In the data rows, 128 means zero.
Each row in the table below has a label, given by one hidden rule.
[119 123 141 141 129 143 132 133 129 117 122 114 124 109 144 105 126 123 100 109] I
[119 110  95 144 109 105 124 112 116 110 117 157 140 132 132 132 125 117 167 140] R
[145 115 129 148 139 125 118  93  78 125  95 150 144 113 121 148 123 126 157 126] R
[111 120 139 148 129 150 135 130 125 116 122 113 120 101 147 110 130 112  99 109] I
[100 127 145 142 161 193 131 113 122 123 107 111 125  96 142 123 119 124 102  79] I
[111 100 106 124 112 134 112 133 114  99 125 140  23 122 156 131 225 128 113 159] D
[ 93 138 131 141  96  83  95 152 138 129 183 120 123 119 121 132 142 154 125 146] R
[120 123 143 138 135 166 127 133 132 118 120 114 126 105 144 104 122 126  99 110] I
[189 115 121 119 136 129 150 127 101 132 120 157 150 142 122 113  88 141 140 116] I
[106 134 144 157 173 188 142 103 124 127 106  96 130 118 133 132 112 120 119  91] D
[101 127 149 148 152 194 139 120 126 124 109 109 127 111 141 122 111 135 105  89] I
[162 161 148  98 121 116 109 141 160 145 145 101 143 132  90 123 124 128 121 120] I
[134 160 149 106 127  97 108 135 141 163 159 111 132 123  90 148 125 143 129 127] F
[126 102 109 130 104 114 162 141 125 117 126 165 141 172 149 124 109 115 135 167] P
[140 145 149 102 139 122 122 124 101 165 149 123 130 157  97 164 124 161 135 121] P
[148 132 140 127 108 119  96 144 163 128 136 110 132 123 116 102 133 122 120 118] R
[144 109 107 131 119 111 154 137 123 119 125 141 150 152 133 119 110 121 143 130] R
[130 119 149 133 111 135 130 143 135 119 127 117 123 107 143  96 130 104 110 113] I
[ 99 124 142 157 154 181 128  89  93 119  92 114 126  78 134 143 130 119 123  96] I
[103 109 113 140  84 133 123 161 155  76 135 117  79 129 176  94 162 101 108 153] D
[ 50 111  65 131  84 112 106 191 225 107 190 128 104 116 153  87 149 231  65 184] I
[151 117 116 131 124 120 163 129 121 126 122 158 145 144 134 120 116 132 145 131] R
[133  99  86 131  92 110 158 136 124 116 127 149 142 150 136 124 111 116 137 163] R
[131 103  94 131 100 102 141 137 131 116 126 156 140 140 139 117 123 112 142 142] R
[139 124 133 144 151 136 113  80  79 129  91 136 140 105 122 156 130 103 162 118] R
[ 95 126 146 146 151 185 139 115 119 119 105 113 124  99 138 120 119 116 110  79] I
[141 110 110 128 107 115 165 139 124 119 125 155 146 159 142 115  93 114 134 152] R
[111 100 103 130 113 138 124 147 132  71 130 122  23 119 185 112 247 119 109 173] D
[133 118 139 119 124 134 126 147 134 115 129 114 128 105 144 100 120 109 103 116] I
[125 180 151 105 134 108 105 125 128 199 158 106 139 139  79 160 129 155 130 129] F
[131 187 152 100 138 120 107 126 144 178 144 101 144 134  81 138 115 138 121 114] F
[157 141 150  94 124 118 111 146 156 134 145 111 136 121 120 116 133 107 120 125] I
[142 116 128 126 134 130 164 136 128 130 125 144 145 160 137 116 106 121 140 130] R
[102 126 151 159 158 181 132  97 110 122  90 116 122  93 140 138 122 104 123  86] D
[123 133 149 130 129 139 128 144 136 123 130 117 125  99 139  98 133 116  99 110] I
[138 109 107 124 121 120 168 136 131 125 121 146 145 161 135 118  91 123 144 133] R
[140 104 103 144 116 109 125 126 109 114 112 164 139 138 129 116 106 118 165 135] D
[132 108  95 131 116 107 144 138 124 119 127 158 144 143 143 118 106 115 138 147] R
[142 173 148  89 135 116 111 131 142 159 146 103 145 141  92 132 114 137 126 120] R
[107 123 150 146 147 190 134 126 128 121 111 106 126 100 140 113 119 128  88  74] I
[125 110 121 110 132 125 191 141 133 134 130 135 145 180 144 125 111 113 126 145] F
[159 144 150  86 131 119 108 149 168 132 139 111 138 123 115 112 126 120 115 127] I
[131 115 122 112 135 129 186 145 136 133 130 140 143 166 139 127 114 116 130 142] F
[ 91 126 135 166 163 166 120  84 102 116  84 117 123  87 135 140 133 125 130  97] R
[ 85 129 118 143  91  93 108 154 156 121 218 124 114 124 142 118 142 218  98 178] P
[122 108 103 152 108 102 123 119 130 115 113 157 140 136 127 126 119 108 155 137] R
[140 118 124 120 134 128 170 135 128 134 128 145 144 161 131 121 120 127 136 145] P
[130 175 149  94 117 105 101 133 140 175 157 104 138 131  89 143 129 143 127 128] F
[110 105 106 147  82 131 121 169 164  64 139 114  81 126 177  93 155 123 101 163] I
[119 140 150 138 216 152 120 109 130 133 107 124 132 125 125 160 139  99 142 125] D
[101 121 144 150 131 158 140 123 122 119 111 107 124 114 139 126 131 120 112 105] D
[123 129 138 145 155 143 118  79 108 122  90 129 133 110 123 160 131 104 154 119] R
[151 110 113 125 116 116 175 146 127 120 126 147 144 161 139 118 113 121 141 136] R
[139 122 134 143 145 131 111  87  89 131  93 146 138 116 117 151 126 122 154 122] R
[135  99 107 131 113 115 163 136 127 120 124 156 147 163 147 119  79 117 138 151] R
[136 175 146  93 140 112  97 127 151 173 145  95 144 134  64 140 122 152 123 123] R
[ 78 127 139 169 158 163 118  85  99 119  93 116 119  93 134 138 132 118 129  98] R
[125 112 122 103 129 127 217 160 132 136 132 134 147 200 152 126 112  99 123 160] F
[134 150 145 118 115 103 103 132 143 141 141 115 133 123 111 123 136 130 123 122] R
[125 162 152 121 140  93  92 126 131 150 154 111 124 117  91 152 161 148 140 126] F
[136 185 153  91 143 120 108 127 141 181 141 104 145 133  77 148 104 164 118 113] P
[143 164 140  93 136 103  99 130 137 158 153 118 137 121  93 144 131 154 120 128] I
[108 115 109 148  95 127 120 167 175  81 149 117  91 121 161  88 141 127  90 155] I
[134 113  95 116 122 119 162 157 137 121 132 139 142 188 154 121 107 118 129 173] P
[118 135 153 135 187 149 118 113 119 129 101 125 135 123 127 157 140  85 145 133] D
[ 97 120 129 206 160 144 114  48  95 117  85 122 123  73 129 142 144 123 143  93] R
[133 109  85 117 109 110 168 152 131 121 130 147 139 173 148 127 110 120 128 153] P
[118 102  95 127 107 134 121 146 127  76 126 129  23 121 198 119 221 113 118 151] D
[143 175 152  95 130 120 110 137 153 157 144  93 143 131  87 130 115 128 120 116] D
[130 122 146 138 116 139 127 143 140 114 128 122 124 110 139  79 137 102 110 104] I
[ 98 124 131 179 154 156 114  54  96 116  88 120 123  82 130 138 147 115 137  87] R
[134 102 103 121 101 116 175 140 129 120 124 158 138 174 156 123 102 120 131 160] P
[139 133 144 124 112 130 122 158 160 126 139 108 130 116 135  95 124 115  98 118] I
[135 142 160 114 153 122 124 129  94 174 146 131 125 156 109 184 136 142 141 129] F
[112  99  97 133 113 139 124 140 109  90 124 139  23 114 170 127 247 123 122 155] D
[126 106 103 130 118 106 148 139 129 123 125 173 143 158 148 117 112 122 135 152] R
[146 129 143 122 101 125 118 145 140 119 133 120 128 113 133  95 128  91 113 107] I
[ 75 121 152 156 147 163 136 112 125 112 108 104 121 103 139 133 125 112 117 106] D
[131 118 119 123 137 126 211 137 135 137 127 145 145 166 134 125 117 121 135 137] F
[104 100 114 134  99 135 129 153 143  81 133 112  46 125 193 110 192 105 109 154] D
[121  98  97 154 104 118 119 105 104  84 104 159 131 125 132 136 124  96 212 121] R
[122 185 155 103 127 101 110 132 141 183 156 111 137 138  86 150 132 142 129 126] F
[149 141 142  99 127 120 121 151 154 130 139 117 132 123 125 111 141  95 120 116] I
[153 117 123 143 126 128 122 100  84 125  99 169 143 112 126 137 116 122 147 129] R
[120 132 146 139 194 153 120  87 112 124  97 126 129 109 123 164 141 107 151 112] R
[142 186 153  90 145 116 108 125 142 187 143 100 147 137  69 146 116 157 121 117] P
[170 161 145 105 131 119 112 135 152 150 137 104 141 135  97 133 118 122 124 124] I
[131 167 145  97 138 110  98 126 147 171 151 104 138 134  89 144 131 147 122 127] P
[138  99  86 141  89  97 139 124 116 119 119 157 141 140 135 116 119 120 154 138] R
[109 151 140 126 111  85  77 134 132 136 165 118 122 110 110 143 149 153 135 133] R
[134 167 149 100 143 108 112 120 116 185 151 116 131 154  88 166 126 178 141 115] P
[ 70 127 104 145  88 103 105 178 169 117 205 131 114 118 142 113 145 227  88 178] F
[131 175 152 101 139 108 115 125 130 192 152 113 137 142  79 167 129 150 135 120] F
[155 144 138 100 149 127 127 131 112 159 149 118 127 150 106 168 121 155 144 119] P
[ 34 118  87 137  78  99 106 158 195 110 189 124 111 117 152  98 146 212  87 193] F
[117 103  95 176 113 102 124 113 113 110 112 157 138 124 131 140 124 115 196 134] R
[120 135 141 136 205 149 117 113 126 128 100 130 133 121 124 158 144  79 143 130] D
[132 101  88 137 100 102 132 126 114 118 114 158 142 141 132 114 112 120 147 137] R
[145 103 104 142 127 114 120 117 100 118 108 164 137 128 125 127 114 124 164 131] R
[131 171 149  99 146 113 112 121 121 174 154 111 130 138 105 168 139 171 140 118] P
[137 110 105 122 121 113 153 144 128 115 127 145 149 167 136 118 103 114 145 143] R
[143 124 142 123 105 131 121 150 146 120 131 120 129 108 130  83 126  98 114 112] I
[137 106 102 138 100 109 133 130 127 122 117 164 144 145 137 121 108 118 145 156] R
[140 128 145 113 129 126 120 154 147 126 135 116 131 115 135  96 140 108 108 129] I
[106 130 155 155 149 190 137 111 121 127 110 102 129 115 139 129 112 126 106 101] D
[137 121 141 132 108 137 121 149 142 120 130 115 125 115 134  90 131 107  95  98] I
[135 165 142  89 126 102 102 129 135 168 159 105 137 124  92 146 128 145 124 122] P
[138  97  96 137  96  98 146 123 119 113 121 151 146 145 134 119 112 123 139 145] R
[165 114 119 147 125 118 122 112  80 124 108 170 146 124 125 127 102 130 161 129] R
Here are more rows. What is the label of each one?
[136 164 150  97 144 107 110 126 120 159 156 111 125 129 100 172 148 157 136 127] >> P
[152 160 147 100 128 121 112 132 154 148 141  86 144 134  98 132 124 131 123 131] >> D
[137 114 125 116 135 130 189 150 130 127 127 145 140 189 140 120 104 119 132 138] >> F
[136 105  97 126 121 111 154 136 126 123 122 143 148 140 129 113  97 120 151 133] >> R
[ 94 128 143 158 153 178 127  99 120 116 100 107 120 102 142 137 133 118 122 112] >> D
[116  94  98 183 110 114 122 106 109  93 110 148 130 126 132 132 130 100 202 131] >> R
[161 105 113 129 127 112 140 119 104 122 111 172 147 130 131 118 113 132 156 125] >> R
[150 116 110 142 114 120 121 112 103 120 100 167 137 124 127 121 125 130 168 130] >> R
[108 122 137 138 151 186 137 116 127 121 115 110 127 111 143 108 114 136 101  72] >> I
[125 135 147 136 176 149 107 113 122 131 104 127 133 118 125 151 137  86 146 122] >> D
[126 143 110 120 137 122  99  74  93 137 126 129 110 104 121 198 168 182 135 139] >> F
[149 111 109 125 114 110 143 128 121 127 120 151 143 139 128 117 114 129 153 128] >> R
[ 94 123 155 157 177 192 138 109 117 118  98 104 125  89 135 131 124 116 115  76] >> D
[104 105 109 138  95 130 129 156 150  74 136 112  66 127 180 103 194 103 110 152] >> D
[129 127 113 122 125 133 111 103  97 127 127 137  89 112 130 200 150 164 114 154] >> F
[121 118 114 124 120 132 114 111 100 123 123 137  73 118 141 181 155 159 109 184] >> F
[133 158 148 104 155 115 117 125 106 166 149 115 128 145  99 166 131 158 138 115] >> P
[134 104 109 130 114 113 152 137 130 117 123 159 144 167 141 118  96 122 133 158] >> R
[130 114 108 114 114 123 166 150 144 120 131 145 139 176 152 128 103 123 128 168] >> P
[130 174 141  85 141 108  96 129 134 167 160 105 137 131  87 152 125 150 121 119] >> P
[116 107  97 172  93 106 123 107 113  93 108 152 133 128 128 134 125  97 192 124] >> R
[134 184 146  85 144 114 109 126 138 172 146 104 142 133  63 144 114 141 121 121] >> P
[138 117 127 109 130 133 236 150 131 131 132 144 144 201 147 125 116 105 127 158] >> F
[125 187 149 115 135 102  97 128 143 182 154 110 137 131  88 154 129 133 129 124] >> F
[136 105  93 118 109 117 163 142 131 119 127 143 144 163 146 123 103 112 139 153] >> R
[123 135 107 118 130 128 112  86  99 130 125 130 109  98 126 206 153 181 118 144] >> F
[150 106 106 125 125 116 148 131 120 120 120 159 149 141 133 117 113 121 156 122] >> R
[106 133 124 131  89  87 106 163 155 124 228 128 122 122 133 131 148 168 103 171] >> P
